Named turns come first, each shown by rows before and after it. Which turns, in which order, take the first row of each pair that follows to the second? Write the first one first, as in the answered first pair.
M (before -> after):
[ -5  22  -6   9  12   3 -20  11  12  14  -2 -14 -25  16  -7  -9  -5   7
  -1   3   1   9  14  24  17 -11  -4 -24  -3   9   7   1  16   3   5   4
   7]  ->  [ -4   2 -24  11  -9  14 -19   0  19  13 -12 -14 -30   5   2  -1 -12  17
  -3   6  -6   8  21  20   7 -10  -4 -14   4   1   5  -4  13  15  -1  -3
   0]
[ 19 -13 -15  12 -14  17   0  -3  -6  -5  -4   1   8  -8  15 -14  -1   3
   1   5 -12  -1   9 -10  -6  -3  -6  12  -2  -2  -7  -8 -10   6 -14 -10
 -13]  ->  [ 22   5  -2   7   9   9  -3   6 -11  -4  11   9  21  -2  10 -29   7  -5
   6   2  -8  -1  -1  -4   2   4  -3   3  -9   8 -10   2  -9  -5  -6  -1
  -9]
[ 13 -23 -21   7 -16  15  -2 -21  -7 -11   5   7   6 -20   6  -4   7   5
   8  -8 -16   0  -5  -7  -4   1 -12  20   7  14  -6  -3   3  -7 -13 -35
 -15]  ->  [ 16   3   2  -4  16   4  -7  -4 -15 -11  23  15  17 -10  -8 -22  17  -7
  12 -12 -10  -1 -20   4   3   7 -13   5  -5  30  -6   5   8 -22  -3 -26
 -13]
[ 25 -19  -5  38   8  33  23 -15 -38  10  11  16   8 -33  26 -18  11  13
  32   7 -38  38  16   0  -6  24  10   5 -19  14  -7  26  -4  -4 -10   9
 -19]  ->  [ 17   7  22  27  36  13  13  10 -44  13  22  15   2 -12   3 -29  22   1
  32  15 -23  43   6   5   4  24   8 -20 -33  23  -1  28   6 -17  -1  24
  -7]
G (before -> after):
[-14 -26 -21  -5 -20   3  22  25   5  13   9 -36 -11 -24  10   5 -19  23
  14 -11  16 -38  -6 -10   4 -21 -19  23  -7   5  19 -33  24  -1  -4 -26
 -20]  ->  [  3 -31 -26   6 -23  31  31   3   4   1  -4 -16  11 -33  26   5 -14  24
  19 -20  -2 -32  -4  -7   3   8  -2  41   0   3   0  -3  15   0  13 -27
 -30]
[  9  14   4  -4  18  -4   6  -3  -1   6   3  -4   9  20 -21  -1  10  -7
 -21  -1   2  -2  -1   2   2   6 -16  -1   4  -3   6  16  13   5   3   6
   9]  ->  [  3   6  -6  -5   8  -7   9  -7   3   8  -2 -12  -3  18 -22   3   3  -4
 -24   1   3  -2   5   0   1  -4 -22  -1   7 -12  12   5  14   9  -4   1
  12]
[ -2  -5   1   2  -9  25   2 -36  -2 -16  -1 -18 -14 -11   4   0 -11  -7
 -29   1 -28  11   0   5 -33  -9   5  11  27   3 -24  -6  -4  -1 -14  14
 -36]  ->  [  2  12  13  -3  14  21  -3 -29  -8 -19  15  -8   5  -8   1 -20  -5 -16
 -23  -7 -26   9 -14  11 -25   1   8   4  23  17 -29   7  -3  -9  -4  20
 -38]
W (before -> after):
[ 33  -8 -20  10 -21  27  -3 -37  -3  -6  21   7  20 -28  26  -4  -7  -3
  10 -30 -12 -17  -2   3   5  10   5  33   4   6 -25  23 -13  15   6  -2
 -37]  ->  [ 25  13  -5 -12  10  -3 -15  -9 -15   3  54   1  25 -21   9 -31  -6 -10
  12 -33  10 -30 -22  10  10  -4  -7  10  -6  30 -11   5  -6   2  -8   0
 -33]
[-17  -5   1   3 -22   0   3   6  14  -1 -16   6 -17  15 -14  27   0   0
  -2  11  -6  14   0  -2  -1  -8  13   4  -5  -6   1   1   2   8   7   8
  11]  ->  [-11  10  13   0   3   1   0  11   8   0  -8  15  -3  23 -19  14   7  -7
   3   4  -4  13  -8   6   7  -1  17  -2 -10   3  -6  16   4   1  16  18
   8]
[-19 -37  31  -9   2  -9  -9  10  31 -27 -17   7 -40  -9  -7  35 -10 -15
 -30   5 -34  -6 -13 -35   1  34  -2 -33   1 -34 -52  20  44 -14  61  12
  42]  ->  [-24 -19  43 -26  26 -36 -23  32  25 -19  14  -2 -38  -2 -21  12 -10 -18
 -26   1 -15 -17 -26 -33   5  20 -14 -48  -8 -16 -40   3  51 -24  50  15
  47]
A (before -> after):
[ 50 -12 -61 -10  67 -55  -3  12 -27 -28  34   0  16 -21   7 -33 -40  -6
  -3  44  59 -33  -3  35 -20  16 -22  13   7 -21  24 -35 -27 -37 -26 -25
  -9]  ->  [ 46  21 -16   6  84 -45  10  15 -24 -44 -12  20   6  13 -18  -7 -20 -28
  -8  66  48  11   0  41   0  48   5  -6  -1 -41   6  17 -18 -57  25  10
  15]
[ 31   2 -16 -26 -11  17  -8  -9 -14  -1  13 -10  17 -40  -8   3 -28   0
 -15 -28  -1 -11  -8 -20   4 -23   4   5   5   1  10  -9  -4   2  -8 -19
  -3]  ->  [ 32  22  11 -17   5  25  -1  -9 -14 -10  -8   5  21 -18 -17  11 -14 -14
 -16 -20  -6  11 -11 -12  17   3  21  -7  -3  -9  -2  28   2  -9  24   4
   8]
[-17  20   6  -5  21 -39 -17  16 -12   3 -10   9  -7   7 -12  -7  -5 -20
   4  15  10  18   3   8  27   7 -27 -23  -2  10   5  -3   4  -5   9   4
  10]  ->  [-19  10  -9 -10  12 -43 -19  17 -11   9   2  -2  -9  -4  -7 -11 -13 -16
   3  11  16   7   4   6  20  -6 -37 -19   4  12  13 -21   1   5  -5  -6
   6]
[-16  -7  -8  10 -27   8   5  -8   7   3 -23  -3 -27  -7  -4  27  -5   9
 -16   8   0   1  15  -1   1  -9   1   4  -3 -19   5  -7   4  11  -3   6
  13]  ->  [  4  -9 -19  -2  -1  10  -2  -8  -6   0  23  11  18 -24  15 -16  -5  13
   3 -25  -2 -22 -10  10  -3   1  -3  20   0  14  -2  -1  -6  10 -14  -7
 -10]

Each pair is two turns apart.
[  0   8   7   7   9  12   8 -13  -3  -8 -16  13  14  31  -6  13  -7  -9
   6 -14 -22  11 -29  -1   2  27   3  -1 -26 -14  -5  27 -17  -5  -6   4
  -1]  ->  [-17   7  -1  -8  -1 -14  -4   3   0   5  -2 -13 -14  32 -19  13 -18  -4
  -1  -6   0   1 -24  -6   1  -8 -21 -15 -26 -13  20 -15  -9   0 -35  -4
   5] -> G, A
[-13  16   8   7 -23  17   1  -3   3   5 -50  12 -14 -22  23  40 -12  -4
 -16  27  -3   3  20  35 -15   0   7   1 -10   1   7 -17 -27 -10  26   9
  43]  ->  [ -2  40  18 -10  24  -4 -13  16 -15   9  -1  22  24 -27  20  -5  -5 -11
   1   2   7 -14  -9  47 -15   8   4  -8 -18  38   7 -12 -27 -25  21  10
  32] -> M, W
[ 26   5 -32  -9   6  17  16  13 -15  11  33   4  38 -30  22 -43  -6  17
  -7   5   1 -26 -13 -17  23  20  -2 -10  -5  23  12 -30 -30 -14 -27 -19
 -17]  ->  [  5  44  13  -6  21  -1  19  31 -10   8  -2   0  -4  10 -19 -14   9  -6
 -21  43  14   8  -8 -16  41  19   8 -51 -22   1  17 -16 -12 -35   3  13
  20] -> M, A
[-19  23 -16 -11   9 -17   3   6 -15 -10  50  -2  18 -15  -3 -13 -12 -10
  24 -27   3 -27  -7 -13  -5   7  -1  10  -5  27   7   4  -1  -8 -16  17
  -3]  ->  [-14  18 -10   5   2   9  18 -10 -14 -21  18  17  21 -10   4   5  -5 -13
  24 -21 -14 -10   0 -14   0  33  19  19  -2   9 -10  39  -4 -10  16  29
  -3] -> W, A
[ -5 -18 -14   3 -16  -2   5   0  -5   8   2 -14   3 -14  -1  10  -2   3
  -4  -9  -2  -5   4  -5  -5 -14  -1   9   9  -4   1  -8   0  10 -10  -9
  -4]  ->  [ -2   9  14   0  14  -7   5  13 -10   4   4  -1  10   1 -15   3  12 -12
  -2  -5   3   9  -7   3   8  -1   8  -6  -3   3  -3  12   6  -7  11   6
   3] -> A, M
[ 17 -55 -38  39 -27 -45   7   4  -6  18  -9  -2 -19  -5 -10  17 -28   5
  19  18  -3   5  18  31  15 -12 -11   5  -3  14 -18 -48   5 -15  -1 -14
  -8]  ->  [ 26 -44 -34  27  -5 -50  -3  13 -13  16  20   5   5  -9  -7 -10 -24   1
  28   3   3  -8   0  38  16 -10 -14   6  -4  35 -21 -45   5 -19  -6 -16
 -17] -> A, W
[ 23 -15   7 -15 -27  24   8   2  20  -2  16 -10  -9 -19  21 -23  29  -9
 -26 -28  11 -17 -13 -11 -11   2   9   8 -11 -12  19  -6 -18   6 -17  -9
  -5]  ->  [ 19  -5  25  -9 -25  30  19   2  20  -7  -8  -3 -22  -4  15  -5  37 -20
 -28 -18   7   6  -7 -11  -1  12  23   0 -14 -26  12  14 -13  -1   5   7
   6] -> W, A
[ -7  -5  -2  14  17   2  -3 -13   1  -4  16  17   7   2   6  -9  -6   0
  16 -18   3   0 -10  -2   2  14   5  -1   2   9 -11   0  -7   0 -11  -2
  -8]  ->  [-10 -12 -10  15   5   1  -2 -15   3  -1  13   8   0  -5   7  -3 -14   4
  13 -13   5  -6  -4  -1  -3   5  -1   3   7   4  -6 -18  -8   3 -20  -9
  -7] -> W, G
[-42  -8 -11  10  -5  -4 -19  14 -43  -7   2 -18  15 -20  15  -6 -14  22
  -3  15 -20 -13 -12  -9 -31 -37 -32 -21  33 -21  -9 -24 -11  30 -37 -21
  29]  ->  [-45  23  15   2  29 -21 -23  34 -51  -8  15 -11  23  -5  -2 -23  -6  10
   0  14 -11  -7 -25   0 -17 -32 -30 -42  20  -7 -10 -10  -3  15 -24  -9
  37] -> A, G
[-18  -8 -22   9 -17 -17 -27   2 -20  -2  -7 -27  -1  -9  16  10  -3   9
 -20   7  -6 -28   4 -10   3  23 -20  11   1  -1  11 -45 -12  14 -28 -47
  -7]  ->  [-10  15  -1   0  21 -26 -35  16 -30  -2  22 -12  23   0   8 -18   8  -3
 -13  -7  -1 -28 -17   0  15  38 -15   1 -10  21   8 -29 -10   0 -20 -36
 -13] -> M, M
[-41 -14 -22   3 -19  -8  -4  -9  19  15  -3 -12 -19 -10  -9  -4 -16  15
  10  12   7 -10  17  -1  -1 -26   3   5  13 -10   2 -36   1  -5 -12 -20
  12]  ->  [-17 -16 -18  19 -12  24   4 -29  15  -2 -14  17  14 -13   8  -8  -4  11
  19  -5 -22   2   8   7   3  13  28  23  14 -12 -25  13  -8  -8  17 -11
  -1] -> G, A
[ -3  25   8  13   7  22  15  -2 -10 -10 -20  19  19   8  -1  16  16 -10
  -3  10 -18  13  11  -3  27  28   8 -14  -8  -3 -19  18  21 -19  26  22
  -4]  ->  [-22  12  -3   7 -22  11  17   4   1  -1 -28  -8 -19   8 -12  38   1  -3
 -12  25  -5  12  26 -13  21  -6  -8 -24  -3 -18   0 -20  28  -7   5  12
   7] -> G, M
[ -6 -21 -15  14 -29   3   7 -12  17  -4 -20  -9 -30  -4   4  20 -11  11
  -7   6  -8   1   8  -7  -4  -7   3   6   7 -20   4 -25  -4   2   1 -11
  -8]  ->  [  4  -1  14  20  -4  12  12 -10  13 -15 -29  10 -17   8  -3  16   4  -5
  -4   4 -16  16   0   1  10  15  19  -1  -1 -14 -10  15  -3 -12  33   6
  -4] -> A, A
[ -6 -31  21   4 -22 -33   2   1  12  10 -20 -12 -12  14 -30  24 -11 -14
   5 -12   2  16  12   0  21  15  21   8 -12 -22 -16 -18   8 -21   9  20
  35]  ->  [  3 -22  28   1  -9 -27   0   1   8   5 -15   1   5  14 -27  14  -2 -18
  12 -19  -5  16   3   5  26  28  28  10 -14 -14 -26   0   6 -28  22  23
  31] -> G, G
[  4   6  17  18 -11  24  22 -22  -4 -14 -32  14 -19  10 -18  26  17   4
 -16   4 -25  35  18 -11   5  18  12   0  -9 -28 -16  25   8  -1  11  16
   9]  ->  [ 28 -18 -15   7  -7  28  12 -29 -12 -10  15  20  28 -22  13 -12  10  18
   1 -33 -30  -2   1 -10 -13  17   2  28  -2   7 -21  10  -9  10 -14 -11
 -25] -> A, G
[ 43  21   4  20  66   1   7  20   1 -57   8  18  56  54  -4  38   1   6
   8  -2 -53  11 -15   3  -6  14   8   3  16   6 -51  69 -25  -2  41   4
 -45]  ->  [  7 -28 -51   6  -6 -26  -2  23  21 -29   9 -47 -10  32   1  66 -42  37
 -16  18 -28 -19  19 -22 -30 -63 -40   9  29 -16  -9 -34 -21  37 -36 -33
 -42] -> W, G
[-34  -3 -22 -26 -57 -34 -21  14  40 -20 -35 -17 -49  18 -32  -5 -27  20
  30   8  10  40  -8  10   4 -28   0 -44  -3  -8  20   6  -5  12  -9  54
  33]  ->  [-14  13  -6 -16 -34 -13 -13   3  34 -35 -44  15 -17  25 -26 -14 -12   9
  39  -3  -7  53 -19  19  12  13  22 -38  -5  -4  -4  58  -7  -2  25  69
  27] -> W, G
[-13  -2 -35   5  25 -12 -23 -10 -11 -18  14 -20  32  -3 -18 -18 -24   3
  13 -60  19 -48  -5   4 -36 -37  -6   7  28  18 -13  28 -27 -11 -44   3
 -11]  ->  [-30 -11 -39   7   1 -16 -19  -9  -4 -13 -10 -39  -6   5 -31  10 -31   5
   0 -34  24 -39  16  -8 -39 -60 -16  -1  32  -8   2   5 -22  -5 -50   4
   5] -> M, G
[  3   1  -4 -11  22 -23   6   0   4   8  24 -11  10  28  10 -12   4  -4
   5  20  -4 -12  -5 -12   5  11  24  -6  -9  15 -12  22  27 -16  24   0
   2]  ->  [  0  -1  -9 -15  18 -31   2   6   2  17  31 -22   5  23   9 -14  -2  -3
   1  21   3 -20  -5 -15   2  -2  13  -9  -6  17  -3   1  27 -14  10  -5
   3] -> G, A
[ -1  -1   3  12   2  11  -3   0   4  -7   3  -7  18  -5  10  -4  11  -1
   9  -4   0  10 -11   6  -9   1  11  17   6   7  -2   1 -11   7   3  -3
 -12]  ->  [ -9   0  -1   5   1   0  -7   7   6   0  10 -18   8  -7   4  -4   6   3
   7  -2   9   2  -9   4  -8 -12   2  15   4   6  10 -19  -6   9 -12  -7
 -10] -> W, G
[ 18   4  36  31  -8  -5   9   7  19  -6  -8  16 -12 -17 -22 -15  17   2
 -25  11   7   0  -4  17  -1  47  -5 -18 -47  -6  12  17 -38 -34  -3  14
   5]  ->  [ 18 -17  16  36 -34   5  14  -9  28  -3 -24  14 -20 -24 -11   1  11  13
 -29  12   0   3   9   8  -9  38  -5  -5 -38 -17  13   7 -43 -23 -10   8
   4] -> M, M
[-13  -4  -6   2 -13 -13  -3   2   0   4 -15 -19 -40   7  -7  19 -11   5
 -19   4   3   0  16 -12   6 -21 -10  -7   5 -12  10 -36  -9  11 -27  -9
  10]  ->  [ 18  14  16   8  26  12   1  -6 -14 -14  -2  20  20   7   7 -11  12  -6
  -1 -25 -19   7 -10   5  14  27  15   5  -5  12 -20  26 -17  -8  12   3
  -8] -> G, G
[  8   3 -52  -8   9  -6 -22 -12   3 -25  41 -12  -6  -3  -7 -20  -6 -41
   8   0  18   5  15  18  -7  16  13  36 -20  -1 -26  -2  -5 -24 -12 -29
  -4]  ->  [  2  -5 -60  -7  -1  -6 -25 -14   7 -24  34 -20 -16  -5  -6 -10 -10 -38
   6   5  18   4  19  16 -10   9   9  34 -18  -9 -21  -9  -5 -15 -17 -33
   0] -> G, G
[  3  12  44   6   7  24 -14  11   4   5   2  -8  24  20 -14 -37  50 -39
  40 -20  35  34 -18  32  20  15  -2 -19   0  -6 -13  42  17  11  39  21
   8]  ->  [-11 -29  -5  -7 -39   7 -25  11  13  28  24 -50  -4 -11  -2 -39  21 -12
  33 -21  55  -1  -4  15  -3 -40 -39  -8  13  -4  17 -36  13  40 -25 -14
   2] -> M, A
[-26 -21 -38 -19  -5 -31  19  10   6   4 -21  35 -50  20   8  16  -5 -11
   0 -18  -9   0   5 -23 -17  -8 -13  -9   3  -5  -7 -42 -15  -9  18 -25
  -9]  ->  [-21  -4 -17 -12  11 -27  23  11   5  -7 -30  49 -43  31   1  16   9 -23
   2 -16 -14  17   0 -17  -9  15   3 -18  -3  -7 -19  -9 -14 -20  45 -12
  -5] -> A, A
[  7 -13   5  18 -29   3  16 -41  26 -10  -3 -11  -3  10  -1  33   3   7
 -20  -4   0   5   6   2  -9 -25  34  -2  21 -15 -13   2   1  -8   2  -1
  36]  ->  [ -3  13  25   4   3 -26   6 -13  19  -4  20 -16  -7  23 -19  12  11  -2
 -19  -4  20   1 -10  10   0 -32  26 -24   8   1  -3  -7  11 -22   1   9
  44] -> W, G
[ -8  -2  -6  16 -15  18  12 -15  -5 -19 -45   7 -38   8   8  39  -1  15
  -5  -7 -17  16  10  -3   1  15   4   4   5 -32  -8  30  14  -9  34  14
  -7]  ->  [-20 -13 -26   0 -29  -6  -2  -3  -2  -4 -21 -25 -55  -1   5  29 -18  27
 -13  -7   5  -9  14  -8  -7 -23 -23   1   9 -26  18 -26  17   3  -8  -1
  -4] -> G, A
[ 15   8 -21   3  -5  -3 -19  -2  -3 -15  26 -26  -2  10  23  -8   2  -2
   4  -5  11 -31  10  17 -18  -5  -2  10  35  -8  -4 -32  11  -9  27 -13
  -6]  ->  [ 20   8 -19   5  -1   4 -21  -6  -3 -17  28 -20   7  10  27 -13   5  -3
   7  -8   7 -31   7  21 -20   1   3  14  32  -5  -9 -20  12 -12  31 -10
 -11] -> G, G
[  8 -33 -24   7  -4  10   3  -4  -2   4  12   4  17 -29  18 -11 -21   4
   7 -11  -5 -20  16  -5 -22 -12  -2  25   2   7  12 -15   2  12 -26 -32
 -28]  ->  [  4   9  18  -2  47 -14  -6  25 -12   6  34  13  26  -4  -9 -32  -7 -18
   9  -6  13 -11  -7   9  -6  -3   4  -5 -19  29  11   4  11 -15  -4 -10
 -17] -> G, M
[-14  10   9 -11   9 -26   8   8   8   6 -32  12 -26  33 -33  27  -1 -16
 -20  15  10  15   0 -11  -2   3  21 -21  15 -24  13  10   7  -9  23   8
  27]  ->  [ 15 -33 -33  -1 -13  10  14 -27   8   0 -22  28  16  -4  15  17  -8   4
  -7 -15 -18  -4   4 -11 -19  21  25  27  33 -17  -4  19 -10   9  12 -17
  -8] -> A, W
[-15  -7   5  33   5   9  22 -18  17 -20 -15 -29 -36  -3  -9  27  -1  10
   8  16  25  28  34  25   8  53   2  31   6 -12  -1   8 -17 -25  -9  19
  33]  ->  [  2  -9 -10  14  29  -3   6 -10   3 -11  45 -25   4 -27   7 -23  -4  14
  24 -15  36  -4  10  32   1  47 -12  42   6  28  -1  -7 -25 -25 -33   3
  10] -> A, M
[  7  25  12 -15  35 -35 -30  25   1   3  15  -7  12  23  -8 -22   3 -13
  -2   6  20 -17  -8  -4   5  -5  -6 -33   0  16  15  -7 -11 -23 -15  -1
  17]  ->  [ 26  12  -4  -9  33 -11 -28   4  -4  -4  21   9  45   4  15 -33   6  -4
   9 -13   0 -26 -13  -1   0  11   1 -10   7  27  -1   6 -20 -18 -12  -9
  -3] -> G, A
[  3  -8  -7 -12 -48  -7  26 -64   2 -15 -32  16  -2  14 -15  19  -7  -2
   6 -29  -7  23  39  25 -14   6 -11  48  -5 -39   1  19 -10  23  -1   7
 -21]  ->  [-17   3  -3 -37 -29 -51   5 -31  -6   5  11  -8 -14  19 -35  -9 -15  -1
   3 -25  29   0  25  25 -13 -34 -42  25 -11 -17  28 -29   1  17 -35   1
 -14] -> W, W
